Rotation paths and how fast each direction turns (degrees per step)
Each turn is a multiple of 5 degrees from 10 to 175, or 0.
Each row of a path follows its step; steps can be skipped.
Rotation 1:
step 0: [ 14  -7   5  -9 -25  10 -11  -5   8  -9 -15 -10 -22 -15  -5   2 -18  18
 -12  31  11   2  12   8  13  18  12   4  -8  14  -3 -14 -12   4  -1 -13
   9  16  19  -6  -8 -25  -1  -5  -9 -12  10  17 -22  -9  12 -18 -18  -3
  -2   3  -2]
step 1: [-10   1  -3   7   1  -5  -3 -15   6  -9  -4  22   7 -13  24 -13 -21 -35
  23   6  14  -9   1   0  -2   2  -2   4  -6 -16   6 -13 -16  -5  -3   1
 -17  25 -19  14  -8  13   6  -3   5   2  -8  23  -5  25  21   3 -19   6
   8 -14   4]
step 2: [ -7 -15   1  20   2 -19   2   8  -1   3   7  -4 -10  33  -4 -15   0  28
  25  13   2   3  -4  14  12  16  15   1   2   0  -7  20  14   1 -16  15
 -13  17 -12   0 -12 -14   7  -9   4 -10   6   5  22  -1   2  -2  17  23
  26   4   8]
step 3: [ -9  -3   7  -9  26   7 -29  14  17  -1  16  10 -11  -5 -11   7 -18 -13
   4  18  13  -3   0  13  -3  13  24  -7 -22  10 -16  -3   8   4  12   4
   5 -20  26  -1  13 -12  -6   0  17  15  -5   4 -14   4 -21  -9 -16  15
   2  13  13]
step 4: [ -2   2  13  -6  -5  -9 -16  -6  -1 -26   5 -19   9  -1   0  19 -33   5
  17   7   5   4   8 -11   6   6 -18  11  -1 -12   0  -1   7   8  16  13
 -15   0  -2   7  -2  31   0 -20 -14  -7  18  16   3  -2  -4  33 -14  10
 -22  -9 -10]
step 5: [-27  11 -21   5  14  11   0   5   7  -5  15   0  18  15  19  10 -16  12
 -13 -13  -3   1 -26   2   6  11  -7 -17  14  21  12   7   9  26 -10   1
  -3  31   4   0  -7 -14  -7  -5  13   6  -4   6  -1  -4   4   1  22  15
  -2 -24   1]
step 6: [  5  16   4  -1   8  22  10   4  -1 -12 -17  -6 -12 -14  -1  -2  -7   5
   7  -9 -15  -4   6  15  -6  -7  31   5  -9   1 -13  30  25   4  18   6
 -14  -7  37 -12 -17 -12   4   3 -27  -2  -5   7 -14   6   5  -4   0   0
   7 -12  17]
step 7: [-20   2   1 -19 -27   9 -24  -3  -9  -7 -11  -1  13 -14   2  -6  17 -16
  12   2  18   3   0  -2  23  -1  29   8   1  -9  18  14   7  -1   1 -16
   1   8  -8   4  21  13  -6   3  -3  -8   3  12  -7  10 -32   6  -6   7
 -10 -22 -20]
step 8: [-24   0  -7  -9   5   0   7  11  11  14  23  -8  21  10 -10  -1  11  -9
  -2  -2   5 -10  17  42  -1  12 -23 -11   3  -5   4  22   5  12  -2  -3
 -10  16   5  12  -3  26  12  -8  -6 -18   1   6  18   6   9 -10  18 -20
  -1   0   8]
step 9: [  0   7  -8   0 -19 -20 -16 -15  12   2   1  -1  -6 -10 -10  -5   4  -5
 -11   4 -25   0 -12  11  -6   7   7  -5 -19 -14  12  18  26  -3  -6   9
  -4  -8  22  -8 -16 -16  13 -10   7  38 -19  -2  -1 -27 -14   0  11 -11
   0  11  -7]
step 11: [-10 -29   8   6 -22   4  17  19  -8 -16  11  15   0  -9   9  -9   7   9
 -24   2   9  18  -2  21 -14  -5 -23 -13   9   2  17 -11  14  17 -19  -9
   5  -1   7  -4   3  11 -12   1 -14   2  -9  27  17  -4  10  17   2   0
   8 -11 -13]
step 13: [  0  22 -11 -16 -37  -8   2   8 -23 -12  -3  -5  -1   1 -10  -3  -4   0
  12   0  -3   6   1  -5   4 -18  14  -1 -17   3   8 -16  -7 -14   6 -13
 -17 -18   2   7  24 -10  -8 -37 -10   1 -12  -5  24  21  -2 -14  -2   9
  13  10   8]
Speeds:
[ 0 -1  3  2  3  4  3  0  2  1 -2 -5 -2  3 -5  3 -4  9  4  1 -1  0  4  5
  1 -2  0  9 -1 -4 -3  4 -4 -2  3  0  1  3  0  2 -5  4 -1  1 -4 -5  8 -5
  0 -4  3  0  0 -7  2 -1  3] => 175
[-2  6 -4 -4 -5 -1 -1 -2  0 -3 -4  3 -4  6  1  0  1 -5 -6  1  0  4  4  2
  1  5  4  8  3 -4 -3  0  0 -1  6  3  0 -3 -1  5  2  2 -3  2  1  4 -3 -4
 -3 -4  7  4 -4  5 -1 -1  3] => 120
[-1 -2  2  3 -2 -3 -4 -3  0 -3 -5 -4  0  3  0  1  3  5 -2  2  6  2 -1  3
  2 -3  2 -7  1 -6  9  0 -7  1 -2  0  5  2  2  6 -3 -7 -4  3 -1  5  1  0
 -2 -5 -6  2  2  4 -2  0  0] => 160
[-7  0  1  5 -3 -3  1 -5  0 -4  4  3  3  0  8 -5  4  3  1 -3  5 -4  1 -1
 -5  2 -5 -4 -3  4  0  4  0  2  4 -5  0  1 -4 -2 -4  7 -2  2  2 -1  5 -2
  2 -5  5  2  1  3 -2  3  2] => 110
[-2 -1 -8  1 -5  4  1 -3  4  4 -1 -2 -3 -1 -1 -3 -1  0  5 -1 -3  3 -4 -1
 -3  3  6  0 -3  7 -2  0 -3  0  7 -5  2 -9  2  1 -3 -7  3  0 -3 -1  3  2
  2  0 -6  2 -3  0 -3  5  1] => 110
